In the data rows, 128 means zero.
The table, row by row:
[119 102  94 127 130  55 117 160 130 195 169 122 133 255 103 162 114 209
 121  59 115 149 167 132 175 144]
[103  87  87 175 137  93 142 155 136 249 180 141 122 255 122 159 129 178
 107  31 120 146 117 123 224 126]
[151 122 106  88 117 132 148 123 151 209 118 208 103 126 146 149 109 133
  61  44 129  91  65 141 188 139]
[137  85 157  77 111 148 129 112 133 140  40 175 100  59 114 110 121  95
  84 105 140 106 104 144 131 124]
[124 122 139   0  91 200 121 106 131 141  59 226 113   0 157 145 100  97
  38 147 137 148  79 125 104 139]
[131  22 125 141 126 121 132 130 125 147   0 129 120 125 101  75 118  82
 133 126  94 111 151 169 111 127]
[102  94  92 125 123 105 176 136 136 193 142 114  97 194 123 133  93 117
  98 117 139  98 141 123 166  86]
[110 110 114 116 125  63 185 113 147 189 149 100 107 182 124 138  60 112
  64 134 140  85 188 116 164  71]
[142 130 104  84 117 128 139 123 145 207 112 216 110 106 137 146 116 136
  43  63 120  84  64 123 181 125]
[136  35 105 134 137 119 127 110 115 143   0 128 135 121 115  90 133 109
 140 154  80  81 153 158 111 116]
[130 105  93 150 132  61 123 153 121 230 162 126 147 255 106 153 118 193
 139  58 123 146 127 128 200 136]
[126  61 109 165 133 122 149 121 118 202  94 141 112 198 104  76 112 104
 108  76 119 129  90 147 208 125]
[149 101  88 143 138  99 136 141 125 193 157 126 124 255 130 143 122 175
 108  73 112 120 124 121 178 124]
[101 105  98 127 118 134 155 139 152 226 132 201 115 159 134 151  89 148
  44  45 114  89  59 121 204 134]
[148   9  94 162 121 133 152 119 108 201  45 139 105 197  86  70 111  71
 129  87 120 121 112 155 202 129]
[110 103 128 122 155  60 109 140 131 151  85 122 146 222 112 134 108 180
 150 141  80 113 196 153 116 119]
[101 112 129  82 124  53 169 124 133 148  61 123 128 104 114 132  86 109
 106 195 102  68 222 138  78  76]
[105  64  79  96 125 198 169 118 132 239 102 140 130 179 132 125 126 130
 105 125 123 152  58 124 184 142]
[126 111 116 119 130  76 122 141 127 148  92 123 142 214 122 137 131 178
 143 130  98 105 189 137 113 134]
[132 126 126 106 118 141 138 122 131 165 119 199 112 100 124 164 103 112
  74  72 129 119  85 129 160 129]
[121 103 115 141 127  90 129 144 119 209 140 144 137 254 128 132 106 163
 127  70 117 137 123 123 193 128]
[159 154 136  60  98  81 111 130 141 147  99 204 125 119 138 158 120 166
  67  92 123 115 141 142 111 143]
[134 103  99 105 114 132 156 113 133 218 142 195 115 157 134 142 116 133
  90  67 108 120  62 115 173 134]
[120 122 112 119 129 125 148 111 161 209 125 190 104 141 120 131 116 123
  93  75 127  99  79 136 196 131]
[123 107 101 113 117  94 178 138 127 206 156 111 106 197 150 144  71 119
  66 117 110  86 150 103 174  85]
[ 92  72 117  19 141 186 134 103 122 145   0 136 133  74 139 123 138 113
 135 214  62 143 120 143  76 143]
[135   1 119 143 137 136 153 114 123 146   0 113 114 135  92  66 128  84
 138 147  85 101 150 193 114 142]
[156 161 129  69 104  97 125 124 136 142  88 188 127 112 134 163 106 168
  68  95 136 118 136 138 118 133]
[143 142 139  65 104  99 100 134 131 134  98 172 105 110 128 169 120 166
  67  99 137 121 149 138 128 131]
[124 157 133  55  99  84 133 113 137 139  98 165 125  33 136 172  76 114
  25 154 131  86 156 129 106  84]
[127 159 140  58 105  83 143 103 134 126 115 138 113  51 150 155  67 113
  18 166 138  90 191 146 103  83]
[136 107 125  88 153 105 130  88 147 136   0 175 121  75 138 152 122 116
  84 144  64  57 147 142  79 120]
[124 121 113 129 156  52 129 160 144 145  79 112 133 227 138 150 134 188
 149 131  85 110 213 141 117 122]
[130  97  97 138 129  76 120 160 130 200 151 119 150 255 115 144 110 177
 127  85 140 154 148 105 182 136]
[ 97  73  79  71 120 222 176 118 129 227 118 134 132 171 126 127 121 113
 119 115 145 148  69 116 170 152]
[138  40 124 111 121  94 149 130 116 123  44  99 106 114  98  66  82  72
  84 168 137 128 210 155 137  96]
[156  96 143  78 106 133 123 122 125 145  65 182 109  41 109 113 122  98
  55 102 135 115  99 161 141 157]
[136 125 130  87 140  65 110 150 147 126 140 103 116 193 125 141 108 165
 102 140 130 130 206 141 128 106]
[144 104 104 124 125 135 147 133 147 208 131 178 119 145 114 137 107 122
 103  68 134  98  79 125 174 123]
[163  75 138 108 112 149 128 115 123 136  31 186 105  61 112 112 109  88
  70  81 151 121 108 155 148 135]
[142  17 123 166 143 140 135  97 121 130   0 120 110 130  89  65 127  62
 139 150  73  94 142 172 125 129]
[108 117 135  77 155  44 159 116 147 151  43  91 104 112 141 140  89 125
  87 206  90  48 255 137  76  91]
[ 99 123 113  87 145  39 161 110 134 138  49  99 104 129 144 141  92 115
  78 206  95  49 241 153  83  71]
[153  32 139 114 125  47 102 164 119 151  80 111 141 255  87  96 108 158
 148  89 134 184 193 169 156 130]
[165  62 119 134 118  93 135 138 126 132  66 108 117 185 105  84 116 126
 145 111 135 158 172 172 144 136]
[143 120 102 119 121 140 155 116 150 218 136 210 111 139 129 161 115 131
  87  50 123  89  77 125 172 132]
[102  77 129  65 161 154 146 107 138 148   0 137 119  82 130 134 141 121
 131 216  75  97 146 136  88 144]
[159  55 141 107 131  69 110 165 119 144  86 113 133 253  84 106 109 173
 146  92 119 170 181 159 148 137]
[110  95 124   7 126 211 136 119 143 146  71 194 122  13 121 148 124 109
  75 166 123 157  90 130 101 141]
[159  72 123  95 120  73 107 152 133 146  78 109 141 246  97 105 106 168
 134  92 115 168 187 154 149 135]
[118 102 120 120 154  54 104 137 128 160  33 100 140 226 125 167 140 164
 133 155  68  97 198 144  99 132]
[133   0 134  46 119 217 152 114 114 135  25 137 126  61 106  84 131  74
 127 174 121 193 108 157 116 143]
[159  41 108 122 119 111 119 152 104 123  53 121 114 192  94  74 116 127
 143 112 125 165 165 169 159 134]
[ 91 104 104 126 122  86 167 123 128 238 138 104 105 212 133 121  86 119
  90 104 124 106 146 123 192  79]
[156  78 117  83 102 136 124 112 138 142  49 182 116  53 110  96 119  95
  73 107 125 108  98 140 136 120]
[126  90 122 121 157  25 118 124 138 148   5 101 128 236 126 152 145 174
 137 164  42  90 224 160 112 138]
[155 134 140  60  86  94  96 136 124 136 107 182 112 122 106 174 102 182
  46 101 133 123 137 139 126 142]
[169  24 125  70 105 143 139 105 136 142   0 209 104  15  90  79 110  64
  65  88 122 124  87 169 159 142]
[122  84 136   2 122 173 119 155 104 150  82 148 141 162 112 146 136 177
 131 186 108 211 179 118 103 143]
[139   0 118 144 163 114 125 118 122 143   0 130 110 132  78  61 134  58
 145 144  75  99 161 180 148 124]
[107  94 115  67 130 209 159 111 118 169 113 146 145 128 130 125 118 135
 120 147 125 151  94 134 144 129]
[129 116 104 115 129 140 146 117 131 203 136 171 120 151 129 146 113 134
  70  63 106 111  65 128 176 127]
[171  14 133 126 119  90 122 143 108 144  41 117 129 238  79  68 110 130
 137  97 141 166 180 187 158 119]
[111  99  95 121 122  85 176 116 137 212 175 114 104 228 131 136  78 112
  89 102 119  87 160 126 182  91]
[137 145 149  69 100  99 103 116 119 134 110 193 129 121 125 144 103 176
  63 100 121 126 144 147 117 139]
Each row is a mix of 2 hidden patterns, all the same size, taken from one set. Each row also carries a little noise. Patterns are numbered from 0, in the order they first appear below.
Further rows, each followed by the numbers of its patterns, largest weight first:
[152 143 134  46 117  84 108 137 128 150 115 181 121 134 138 165 121 180
  68  97 139 132 142 141 125 149] --> 0 1
[145 154 128  60 113  95 113 139 112 141 113 188 121 120 120 150 119 167
  76  94 149 133 142 148 123 127] --> 0 1
[140 123 122  92 116 119 129 126 130 199 129 189 121 114 138 166 111 113
  66  72 133 104  82 130 154 132] --> 0 2
[125   6 129  30 107 239 161 112 123 130   5 134 116  38  85  73 125  79
 123 189 128 188 103 164 116 147] --> 3 4
[131 141 130 103 120  83 104 158 115 149 125 180 121 175 132 133 118 179
 106  94 124 137 164 139 135 132] --> 1 0
[138 118 125  70 155  97 133 100 152 151   0 194 116  75 139 160 142 118
  85 149  39  54 139 156  79 132] --> 5 0
[ 89  70  95  94 118 198 178 132 133 228 114 151 124 178 128 136 110 114
 131 134 102 147  70 112 189 125] --> 2 3
[131  97 132   4 104 203 126 117 130 135  64 190 122   5 142 139 132 129
  81 176 137 161  95 126 101 155] --> 3 0
[104 102  95 150 163 103 146 110 138 191  42 148 117 165 143 132 126 119
 133 113  85  80 130 151 141 125] --> 5 2
[117 112 103  96 112 147 158 129 143 217 119 198 114 149 117 143 113 123
  85  55 133  89  64 128 180 140] --> 2 0
[131  96  93 157 148  89 150 159 132 227 170 130 153 255 128 152 126 193
 128  53 116 134 144 129 193 126] --> 2 1
[ 95  86 113  64 157 165 153 119 122 153   0 138 119  79 152 130 131 122
 127 214  67 103 142 145  89 143] --> 5 3
[106  84 123  72 148 147 148 102 130 151   0 138 129  94 159 118 149 130
 125 210  82 105 140 136  75 136] --> 5 3
[137 129 119  83 100 140 155 119 136 187 120 192 111  91 129 152  93 138
  61  79 115 103  87 131 162 120] --> 0 2
[135 108 106 134 150  67 113 150 121 144  81 106 131 210 129 163 123 163
 151 136  71 125 202 154 106 126] --> 1 5
[119 109 103 122 151  70 117 158 138 199 184 126 142 255 114 145 129 206
 134  66 116 142 163 134 175 134] --> 1 2
[145 108 121 151 145  76 128 166 130 206 162 134 137 255 123 150 127 189
 136  73 122 124 154 127 166 116] --> 1 2
[130 125 131  87 153  90 133 105 156 149   0 177 113  81 154 140 125 124
 103 143  72  58 162 135  85 122] --> 5 0
[153 130 136  93 100  87 107 137 132 149 125 178 125 162 118 165 104 183
  86  99 128 143 162 142 137 143] --> 1 0
[117 128 123  79 102  23 127 135 137 140 159  94 121 210 133 137  74 176
  63 175 131 113 255 115  91  53] --> 6 1
[155  68 140  99 103 127 140 125 125 121  33 157 109  75 107  91 121  85
  80 111 126 127 104 167 165 135] --> 4 0
[126 108 138  10 121 195 145 117 140 138  82 175 115  30 129 159 127 126
  84 164 120 165  94 124 107 133] --> 3 0
[165  73 141  65  89 132 129 103 141 145  26 199 104  17 100 122 107  95
  42 105 114 109 123 166 146 148] --> 0 4
[185  41 126  93 110 129 123 106 139 148   0 190 101  48  82  93 120  94
  74 104 134 123 105 174 154 142] --> 4 0
[118  85 101  91 127 186 158 136 126 202 109 143 126 155 104 145 116 116
 101 114 120 148  96 111 164 135] --> 2 3
[175  42 137  82 106 149 114 110 130 127   6 176 109  62  69  82 114  88
  84  98 133 122 106 177 144 142] --> 4 0
[111 133 121 104 144  64 141 123 141 123  43 122 125 120 132 133  87 111
 105 188  81  65 210 158  84  86] --> 5 6
[109 117 109 127 131 102 166 124 125 199 153 124 114 187 129 144  77 124
  86 102 116  98 144 130 163 100] --> 2 6
[167  46 147 127 119  88 107 138 100 151  78 109 141 226 107  75 116 135
 143  94 119 155 181 155 153 135] --> 4 1
[140  71 125  85 108  95 154 112 121 132  85  97 109 112 104  96  85 101
  96 163 137 124 194 140 111  80] --> 6 4
[107  75 107 100 110 192 149 134 142 196 124 135 131 135 122 141 118 122
 131 114 121 143  96 123 175 146] --> 2 3
[ 82  62  59 164 174 116 161 101 135 247  37 125 103 237 123 133 131 123
 131 111  68  59 113 136 177 143] --> 2 5
[102  98  89 129 109  84 177 139 126 225 173 120 114 183 142 144  82 112
  88 114 131  89 143 116 176  91] --> 2 6
[153  69 136 120 134  81 118 150 113 151  94 116 141 219 101 100 115 174
 124 106 114 153 182 158 149 143] --> 1 4
[129 106  97 145 130  75 117 163 130 205 169 134 144 255 119 151 112 189
 120  81 122 149 161 137 191 111] --> 1 2
[115 122 110 111 119  64 153 122 125 173 132  99 117 182 132 131  93 137
  78 145 129  87 179 131 142  80] --> 6 2
[111 153 148  18  75  62 129  99 128 123 107 156 100  36 155 165  61 117
   0 182 133  72 209 123  93  77] --> 6 0
[104  96 139   8 115 147 128 135 114 142 104 149 134 137 135 138 121 178
 139 174 121 196 159 146 115 143] --> 3 1
[108 106  85 123 126  95 169 137 152 207 148 117 104 212 121 120  62 123
  73 111 115  96 155 120 150  80] --> 2 6
[113 127 127  75 135 107 134 122 157 154  11 209  97  57 131 153 120 124
  63 138  96  72 124 153 109 127] --> 0 5
[153 129 146  62 104  97 118 146 141 135 110 196 118 121 143 158 107 166
  72  91 118 118 136 134 122 139] --> 0 1
[129 143 142  54 114  82 120 127 147 135 103 149 107  45 139 166  77 134
  45 169 133  84 167 111 108  86] --> 6 0
[126 125 107 131 111 122 137 125 128 195 130 168 120 149 122 149 117 132
  88  84 137  84  93 122 166 124] --> 2 0
[129 119 123  93 118 132 143 110 150 196  99 201 113 113 130 134 123 127
  73  76 124  95  78 128 175 147] --> 0 2
[120  98 138 121 158  61 128 116 143 156  59 134 140 203 124 146 147 168
 134 133  83  91 188 152 104 129] --> 5 1
[153 142 135  53  87  52  92 151 130 157 107 196 132 174 122 173 101 218
  59  90 141 132 174 148 131 144] --> 1 0
[130 137 136  84 118  93 104 134 135 136 120 176 127 158 104 158 106 185
  94 103 122 133 160 130 131 135] --> 1 0
[124 141 138  84 132  33 121 137 114 128 149  90 139 197 122 144  71 148
  89 168 123 113 247 119 101  85] --> 6 1
[145 118 138  22  94 150 133 118 141 151  64 209 120  12 132 156 116 118
  51 133 127 137  93 133 111 142] --> 0 3
[122 108 142  42 127 123 102 151 113 140 139 138 149 194 119 135 135 177
 131 157 131 185 177 138 118 124] --> 1 3
[141  99  95 146 145  85 148 146 118 226 162 135 136 255 127 136  90 155
 118  62 136 119 143 124 191 130] --> 2 1
[136  49 108 176 133 139 161 134 122 202  99 139 126 202 114  82 110 110
 118  72 128 117  96 144 190 128] --> 2 4
[130  85 163 100 134 103 156 122 137 131  94 102 116  96  92  97  83  90
  81 171 152  98 209 162 122  76] --> 6 4
[131 136 141  84 120  52 135 146 129 123 147  99 121 171 139 151  73 158
  82 175 137  99 229 125 108  69] --> 6 1
